Each named move below is a turn or a mirror, shown by a few rows before and after it. Which moves, in which order, take the first row of each later pair to the second? The first pair is answered.
z514 (before => after):
[  0   7  -6  -4   2  -8   8  -7   3  -4  10   8  -1  14   1  30  -6  -6
  -1 -14   8   3  -6   0   2 -13   1  -2  12  13   5  11  10  11  -4  -7
  -4   8   2 -10  -6] => [ -2  10 -13  -2  -4  -9  13  -1   4   0   8  14   3   5  -3  29 -12  -3
   2 -10   2   4  -1  -1  -5 -10   4  -6  10  16   4   8   7  -2  -1  -9
 -12   4  -7  -5 -15]
[  2  -5   4  -2   2   3  -2  -2   2   4  -3  -5  -5   0   1 -13  -1   4
   2   3  -5  -8  -3   1  -4   6 -10  -4  -3 -10   3  -4  -3  -7   4   3
   2  -5  -3   1  -4] => [  3  -7   6  -4   3   3  -4  -4   2   2  -3  -6  -6   2   2 -12   2   2
   2   3  -3  -8  -4   0  -1   5 -11  -4  -4 -11   3  -2  -3  -1   2   4
   5  -3  -1  -1  -2]
[  2 -10   2  -7   9  -9  -1  -5   4  -5  -6   6   0   8  -2   4  -3  -2
   6  -5   3   1  -5   4  -5  -6  -3   9   8  -6  -5  -8   8   6  -1   1
   4  -1   7  -9   3] => [ -2  -8  -3  -3   5 -10   4   2   6   0  -9  10   4   0  -5   4 -10   2
   9  -3  -3   5  -1   4 -10  -2   1   5   5  -4  -4 -11   6  -8   4  -1
  -3  -5  -1  -6  -5]
z244 (before => after):
[  6   3   4  -2   6   4  -2  -1   1  -3  -3   3   1   2  -4   1   2  -3
  -3   1   2   3  -2   1  -1  -1  -2  -2   5   0   1   4   6   7  -3   4
   2   1   7 -10   2] => [ 7  5  3 -1  7  4 -2 -2  1 -2 -3  4  1  1 -4  1  2 -3 -3  1  1  3  0 -1
 -1 -1 -2 -2  4  0  1  3  7  5 -3  5  2 -1  7 -9  1]
[  4  -3   1  -3   4  -7  -4  -2  -1   8   0   4   2   5  -1 -13  -4   7
   0  -9   0   0   8   4  -8   6 -11  -1   6  -6  -8   1  13  -1  -7   5
   4   1  -1   5  -7] => [  0  -1   1  -2   1  -4  -3   0  -3   7   9  -3   1   9   6 -13   6   4
  -4 -11   6  -4   6   1   0   6 -10   1   6  -3  -3   6  10   9 -11   3
   6   5   0   4  -1]
[ -2  -3   0   4  -7   4   1   2  -1   0  -5   4   0   3  -1  -2  -2   1
  -2  -4   4  -4   3   7  -7 -10  -4   0  -5   7  -5  -4  -2  -1  -3   5
  -5   0   5  -6   4] => [ -3  -4   0   2  -7   4   0   3  -2   0  -2   2   0   5   2  -2   1   0
  -1  -5   5  -5   0   7  -6 -10  -4   0  -6   8  -4  -3  -2   2  -4   5
  -6   1   4  -7   5]
z736 (before => after):
[ 2  5  5  1  1  5 -5 -3  4 -4  2 -4 10 -6  2  5  4 -4 -9  4  6 -1  0  2
  7  1  1 -8  0  8  1  5 -3  2  1  4  2  6  2 -2  3] => [  0  -1   6  -1   1   5  -2  -6   3   1  -1  -2   1  -6   3  -1   2  -2
  -4   7   2  -4   0   1   7   7  -3  -8  -5   0   3  -6 -12  -6   7  -1
   2  -3  -5   3   0]
[ -3   6  -1  -1  -8   3  -1   4   1   3  -2  -2 -10  -3  -2  -6  -3   4
  -2   1   7  -4   9  -4  -1   3   9   3  -3   7  -3  -9  -1  -6   8  -5
  -3  -7  -7   7  -2] => [ 0 11 -3  1 -8  3 -2  8  1  0  0 -3 -5 -3 -3  0 -2  3 -6 -3 10  0  9 -2
 -1 -2 11  3  2 14 -5 -2  6  2  3 -1 -3  0 -4  5 -2]
[  5  -6   7  -2   1  11   0 -11  -2   4   1  -2  -8  -1  -2  -1   2  -4
   0   2   2   2 -10  -3   5   6  -1  -5  -7   1  -1  -1  -4   7   5   4
  -9  -4  -3   2   6] => [  7  -1   7   0   1  10  -2 -10   1   3   2  -4  -3  -2  -3   3   5  -4
  -4   0   5   6  -9  -2   5   1   1  -4  -4   6  -2   5   2  12   1   8
  -9   3   1   0   7]
z14 (before => after):
[ -3  13   8   0  -3   2  -2   0   4   3   8  -4  -8   3   2  -2   0  -2
 -15  -3   3  -3   3   5   2 -13  -3 -10  14   8   0  14   0  12  -5   1
   3  17   6  -4   9] => [ -5  13   5   0  -4   1  -1   2   2   2   7  -1  -8   4   0   4  -2  -4
 -14  -5   3   1   3   4   2 -16   0 -11  15  10  -1  14   1  11  -7  -1
   0  17   4  -3  10]
[  1  -3  -1   0   2  -4   0   1  -2  -4  -2   4   2   8  -4   7  -5  -6
   5  -7   4   6  -3   2   0 -12   3   5   9   3  -4   1  10   8  -7   1
  -1   7   6  -8   5] => [  8  -1   1   0   7  -3  -2  -2   0  -5  -5   4   4   2  -6   5  -6  -4
   2  -3   1   7  -1   5  -5 -10  -1   3   8   3  -7   0  11   4  -5   7
   1   7   8  -8   2]
[  5   3   0  -1   4  -2  -2  -1   4  -4  -4   1   6 -10  -4   3  -1   0
  -3   4   0   2   2  -3  -5  -1   0  -1  -1   5  -3   6   2  -1   0   6
  -2   7   2  -2  -1] => [ 5  0  3 -2  2  0 -4 -4  3 -5 -1 -4  1 -6  1 -4  4  0 -6  4  1 -4  1 -3
 -2  5 -3  0 -2  2 -1  7  0  5  2  6  3  7  3 -3  2]
[ -1   3  -2   3  -2  -6   3  -4   0   4   1  12  -1 -14  -5   3  -5   2
  -3   2  -3   2   5   7  -5   4  -4  -2   3   2 -11   5  -6  -7   3   7
  -1  -9 -12   6  -6] => [  1   2   2   0  -2  -3   0  -6   1   4   4   6  -7 -12  -2  -6   2   3
  -5   4  -2  -5   4   7  -3  10 -11  -1   2  -3  -9   5 -10  -1   6  11
   3  -8 -10   6  -5]
Now pairs of rows:
Between the rows of a pair lie two moves.
[-12   2  -7   2 -11  -4   6   6  -6   3   7   3   6   6   0   4   4  -1
  -1  -7   1   1  -1  -6   7  -5   4   9   6   5   7   7   3   3  -1  -7
  -2   2  -2   0   6] => [-12  -5  -7   0  -7  -6   9   3  -5   6   1   8   0   5  -3  -2  -5   1
   6  -2  -7   0   3  -6   2   1   2   6   4  -6   6  -6  -2 -10   6  -8
  -4  -7  -8   3   1] | z736, z244
[ 10   2  -5  -3   5   1  -1   0   5  -2  -4  10  -3   6 -11   3  -1  -9
  -1 -14  11   2   5   3 -14 -13   3   3   0  -6  -8   1   9  -3  -6   0
   2  -3   7  -9  13] => [ 12   1  -1  -5   6   3  -4  -4   5  -3  -4   4  -8   6  -8  -4   5  -9
  -3 -12  12  -5   3   2 -12  -7  -4   5  -2 -10  -4   2   7   4  -5   4
   7  -3  10  -9  14] | z14, z14
[ 12  -3  14  -6  17   4  -8  -8  -1  -8   2  -9   1   1  -5  21  -4  -3
   0   6   7   4 -12   3   5  -9   7  -5   4   7 -12  13  -2   9   0   8
   1  -3   7  -6  14] => [  5 -10  12  -7  15   5   1  -8   0   1  -3  -2  -7  -2  -6   9 -12   4
   7  15  -5   0  -9  -1   1   3   3  -9  -5  -4 -10  -7 -15 -14  12  -1
  -3 -18  -8   2   4] | z736, z514
[ 3 -2 -3  2 -6 -3  0 -1  1 -2  2 -9  1  2  1 -3  8 -4 -5 -2  1 -2  4  3
  0 -1  2  1  3  3  1  8 13 11 -8  6  3  8  7  1  1] => [ -2  -1  -7   4 -10  -3   7   3   2   4  -2  -2   0  -5  -2  -6  -2   2
   1   5  -7  -1  10   1  -6   6   2  -3  -3   0   2  -2   6  -8   0   1
  -5   0  -5   8  -8] | z514, z736
[  0  -5   6  -4  -1   1   4  -3   2   6  -1  -5  -7  -1   2 -14   0   4
   1   4  -6  -9  -1  -1  -7  10  -7  -2  -7 -11   6  -7  -5  -8   7  -1
   2  -6  -8   0  -4] => [  4  10  -2   3  -6  -2   1   7   4   1  -1  -4  12  -9  -3  -1  -1   5
  -8   1   1   2   4   1 -11  -2   1  -1   1   9   3  11   9  -1  -2   6
  -2   9  -3  -3  -5] | z736, z514
[ 2 -8 -6  3 -7 -1 -2 -9 -2 -3 -6  6 -8 -2  0  0 -5  1  4  0 -3  9  0  4
  1 -3  0 -6  8 -6 -7 -6  0  0  1  2  5  0 -4  4  2] => [ -3  -5  -9   5 -15  -1   0  -4  -2   0   0   4  -5  -4   4   1  -1   2
   4   2  -3   7   1   0   3   0   3  -7   5  -1  -1  -2  -5  -1   1  -1
   1   0 -10   6  -1] | z244, z514
[ 7 -2  0  4  9 -5 -2 -7 -2 -4 -5  2  0 -5 -6 13 -2 -6  3  0 -5  6  2  2
  0 -9 10 -2  1  3 -9 -1 -2 -6  0 -1 -3 -3 -2  1  4] => [ 7 -4  3  2 11 -4 -4 -9 -3 -4 -4 -1 -4 -2 -4 11  0 -7  3 -1 -5  4 -1  3
  3 -8  8 -1  0 -2 -9 -3 -2 -3  0 -1 -2 -4  0  1  7] | z736, z514
[ 5  0  3  0 12  1 -2 -6  3 -4 -5  4  4 -2 -6 13 -8 -3 -1 -1  4  9 -3  1
 -4 -7  1  1  5 -1 -9 -2  2 -3 -4  3 -2 -2  5 -2  5] => [ -2   5  -4   3   0   3   3   3   1   0   0   6   8  -8  -2  13  -7   1
  -1   3   2   8   1  -4  -6  -3   6  -1   1   7  -3   1  -3 -12  -1  -3
  -8  -3  -5   2  -1] | z244, z514
[  7  -3  10  -1  12   1  10  -8   8   3  -3   1  -4  11   4  12   0   3
  -2  -9  -6   1   3   7   3   1   4   6   0  -2  -9  -6   2  -6   9  -3
 -10 -12   6   5   2] => [  7   2   6   2   8   0  12  -4  10   3  -3   3   4   5   1  17  -3   4
  -5  -7  -7   5   5   7   0  -1   8   5   0   5 -10  -3   4  -7   8  -2
 -14  -9   4   5  -2] | z736, z514
[  1  -1  -5   0  12   4   3   4   2   6   3   0 -11   6  -2   3   1  -1
   1  17   1  -5  -4 -10  10   5   9 -12 -11  -3   1  -8 -11   5  -8 -10
  -7 -10  -5   0   8] => [  3  -1  -3   0  17   4   1   2   2   4   4  -2 -10   9  -2   6   2  -4
   0  13   3  -3  -5  -8  11   1  10 -11  -9  -2  -1  -6  -8   8 -11  -9
  -4  -6   0  -1  12] | z14, z514
[ -1   5   3   3 -10   5   0   2  -3   4   0   0  -8  -2  -4 -10   1   3
   1   2   6  -6   6   1   1   7 -13   4  -7  -6  -1  -5  -4   0   1   1
   3  -3  -2   6  -5] => [  1   3   5   3  -6   4  -2   0  -2   2  -4   2  -8  -2  -7 -11  -2   2
   2   2   5  -5   5   4  -1   6 -13   4  -5  -8  -2  -7  -1   1   1   3
   3  -4   0   5  -5] | z514, z244
[ -4  -3   5  -2   6   2  -2  -2  -5   4   6  -6   2  -3   3  10   4  -3
 -10  -5   5   2  -9  -3   6 -11   9  -3   7  18  -1  13   1  11  -4   3
  -5   1  -1  -2   5] => [  2  -3   4  -2  12   1  -3  -3  -2   2  -4   1   7 -11  -6  11  -8   0
  -9  -1  -1   6  -7   2  -2 -12   9  -6   9  17  -7   7   5   0  -2   6
  -8  -2  -2  -1  -2] | z14, z244
[ -3  -5  -4  -2   1  -9   0  -1  -3  -4  -5   0  -6  16  -7   3 -10  -7
   8 -11   5   8  -3   4   5  -8   5   7   7  -5  -6  -2   9   9  -4   1
   6   4  10  -6   6] => [  0  -2  -6   0   3  -9   2   3  -1  -4 -12   7   2   4 -13   6 -19  -2
   7  -7  -2  13  -1   5  -5  -6   5   2   5  -3  -9  -5  11  -5   0   4
   0   3   5  -3  -3] | z14, z514
[  2   4  -8  -3  -8   3   3   1  -3  -7 -10   2   8   1  -9   2   0  -7
  -6 -10   3   4   3   6   0  -1   1  10   0  10   2   7   7  10 -14  12
   1  11   0   9  -5] => [  5   3  -5  -3  -7   4   0  -1  -2  -7  -9  -1   4   0  -7  -5   4  -5
  -9  -9   4   0   3   7  -1   2  -2  10  -1   7   3   8   6  13 -12  14
   4  11   1   7  -4] | z14, z14
[ 10  -7  19   0  18  10  -4 -11  11  -7   6  -9  -7  -3   7   3   6   1
  -9  14   0  -8  -5  -1   9   7  -1  -6  -6  -6  -6  -1 -11  -7  -5  -1
  -3  -5   3  -1   6] => [  3  -2  15   3   9  12   0  -6  10  -3  13 -10  -3  -6  11   3  10   2
  -9  16   0  -9  -2  -5  12  10   3  -9  -8   0   0   2 -18 -10  -3  -5
  -7  -5  -5   1   2] | z514, z244
[ 14  -6   3   0  16   8  -7 -11  -2  -2  -3  -4  -4   4   5  -8  -4  -7
  -5   4   5 -10  -5  -1   3   5  -2  -7  -1  -4   0  -9  -4   2  -3   5
   3 -13  11  -3 -12] => [ 17   6  -4   6  11   5  -7  -2  -2  -5  -3  -2  10  -5   1   0  -8  -5
 -10   2   8  -1  -1   0  -3  -3   4  -8   3  11  -3   2   6   1  -8   9
  -2  -3  11  -3 -16] | z514, z736
[-5 -1 -7 -2 -8 -8  1  5 -4  5 -4  3 -1  2 -1 -8 -6  1  6 -6  0 -1  5 -1
 -3  1 -3  4  1 -3  1 -6  4 -1  2 -1  2 -2 -3  3 -2] => [-4 -3 -3 -4 -3 -8 -1  0 -2  2 -5  1 -3  6 -1 -7 -5  0  5 -7  2 -1  2  0
 -3 -1 -5  6  4 -5 -1 -5  6  4  0  1  6 -2  2  1  1] | z514, z244
[  1  12 -10   1 -10  -8   6  14   4  -4  10   2   6 -11   1 -12  -1   5
   7   1   8   0 -10   2   6   2   1   4  -7   7   7  11  -4  -3  -8  10
 -11   5   0   2 -19] => [  0   9 -10  -1  -7  -9   8  12   5  -2   6   5   3 -14   0 -14  -5   7
  10   3   4   0  -9   2   4   5   0   2  -9   1   6   4  -6 -11  -4  10
 -13  -1  -4   4 -23] | z244, z736
[ 8  7  0 -4 -7 -6 -4 11 -9 -4 -3 -2  8  1 -1 -5 -3 -2 -1 -3  0 -5  6 -3
 -5  5 -3  2 -2  0 -2  5 11  4 -1  2  2  1  0  0  5] => [  7   3   1  -4  -7  -5  -2   9 -10   0  -1  -3   2   4   3  -9  -1  -3
   0  -2  -1  -8   6  -4  -1   9  -5   2  -5  -5   2   1   4   3   2  -1
   4  -3  -3   3   7] | z736, z244
[-21 -14  -9   0  -7   1   1   3  -6   5   7  -5  -5   6   1  -8   2  -8
   4 -14  11   2  -5  -3  11   9   0  16   2  -1  -1  10   7  -2  -7  -5
   1   0   6  -1  -1] => [-21  -8 -14   5 -12   0   2   7  -6   6   6  -1   2   0  -1  -5  -2  -7
   4 -13   9   4  -1  -3   6   8   3  14   2   6  -1  12  10  -9  -8  -4
  -4   0   2   0  -5] | z514, z736
[  0   3  -1   3   0  -3   0   0   1  -3  -3  -9   2   6  -1 -14  -2  -2
   7 -13  14  -8  -2  -4   3  -6   2  12  -5  -2   1  12  10  11   2  11
   4  11   2  -3  -7] => [ -6   4  -9   5  -5  -5   7   7   0   0  -6  -2   7   2  -5  -8  -9   0
  12 -13  10  -2   2  -6   0  -8   7  11  -5   0   0   9  10   0   4   4
  -5   8  -4   0 -10] | z14, z514
[  2  -3   9 -15  -8  10  -2  -4   0  -1  -2  10   4   0  -1   1   6  -9
   8  -3   8  -7  -1 -10   1  -3  -2   4   2  -8   4  -2  -1   3  -2  -1
  -2   1   2  -6   6] => [  4   0   6 -13  -5   8   0  -2   1  -3  -5  14  10  -5  -6   8  -1  -9
   9  -1   5  -1   2  -9  -4  -7   2   2   5  -4   0  -3   1  -5  -2   0
  -7   1   3  -6   4] | z14, z14
[  6   3   2   5  -1   3 -10   6  -3  -1  -5   0   5   2  -6  -8  -1   4
 -11   3   0   0   5   2  -9   5  -2  -2   5   3   8   7   7   4   5   5
   4   8   2  -1  -5] => [-6 -1 -3  4 -9  1 -5 10 -7  1  2 -1  0 11 -2 -3  2  0 -6 -4  3  1  5 -2
 -1  0  5  4  6  4 12  8  3 10  1 -5  2  8 -1 -2  1] | z14, z14
[-10  -3   0   0 -11   1   2   5   0   4   3   1  -4   7   4  -8   2   1
   4  -2  -4  -1   3  -3   0   5   3   3  -1  -6   4  -7  -4  -4   4  -5
   1  -4  -7   3   0] => [-8  0  1  0 -9  1 -2  4 -1 -1  5 -4  1  8  5 -1  7 -4  0 -7  4  1  2 -1
  4 -2  3  6  4  0  2  2  4 10 -4 -1  5  4  4 -2  6] | z514, z736
[  7  -6   2  -5   2  11   1   0   2  -7  -7 -11   6   4   4  -5 -11 -11
   4  -1  -1   8   6   0  19   0   5  -6  -4   2  18 -12  -9   2  -7  -3
   6  -9   0   1  11] => [  9  -3   0  -3   1  11   2   1   4  -7  -9  -7  10  -1   2  -6 -15  -8
   4   2  -4   9   8   0  14   2   4  -9  -5   5  15 -14  -9  -7  -4  -2
   2 -11  -3   3   5] | z514, z14
[  3   2  -3  -3  -6  -3  -7   6   5  -2   0   0   2  -1  -5  -3 -10   7
  -6  -2   7   1   5   3 -13   1  -4   8  -3   9   2   6  17   0   1  14
   3   9   6   5  -5] => [ -5  -2  -5  -5 -14  -3  -5   9   0  -1   7  -5  -3   8   2  -5  -3   4
  -2  -8  11  -2   4  -1  -6   0  -1  13  -3   6  10   7  13   8   0   8
   6   9   5   4   0] | z14, z14
[ 11   2  -1  -1  10   0   0 -12   0 -15  -7   2   1  -8 -14   3  -8   3
   0   4   7   3  -1   8  -7   0   8  -5  -1  -3  -6   1  10  -5  -2  10
  -3  -2   8  -9  -6] => [  1   5  -3   0  -1   2   0  -9  -4 -14   8  -7  -1   2  -3   9   7  -4
  -1  -2  17   1  -6   2   6  -3  15   0  -1   5   2  12   5  12  -8   3
  -2   4   6 -11   4] | z244, z14
[ -5  10  -2   2  -9   1   1  16   5   3  -3  -6   5  -8  -3 -22  -1  18
  -6   9  -9 -11  11   2 -17   8  -1   0  -3   4   3  -3   4  -9   5   5
  -7  -4   4   8  -9] => [ -3  -1  10  -5   1   3  -5   3   4  -1   2 -16  -8   7   4 -24   9  10
  -7   4  -2 -18   2   4  -7   6  -6   6  -2  -8   5  -4   0  10   1   6
   5  -3  17   3   5] | z514, z736
[-6 -2  1  2  0  0 -1  2 -3  0  2  3  3  1 -6  7 -6 -2 -6 -5  2  0  2  4
  0 -6  3  2  0  5 -4  8  8  0 -4 -1  1  4 -3 -3  1] => [-6 -9  6 -2  2  2 -2 -3 -2  0  1  0 -8  8 -3 -1 -4 -2 -2 -3  1 -4  0  3
  4 -2  0  3 -3 -5 -2  0  0 -1  1 -4  5 -3 -3 -2  3] | z736, z514
[-11  -3   7  -5  -8   2  -6   0  -1  10 -13 -14  -3  14   0  -7   4  16
  -4 -10  -3  -3   3 -13  -3   9  -8   8   4 -10   5   3  11  15   1  -3
  14  12   8  -5   6] => [-19  -6   1  -4 -11  -2   2   4  -5  13 -15  -8  -4  17  -2   1  -4  14
   6 -13  -5   4   4 -16  -2   4   1   8   5 -10   5  -3   7   6   1 -14
   6   5   1  -3   5] | z14, z736
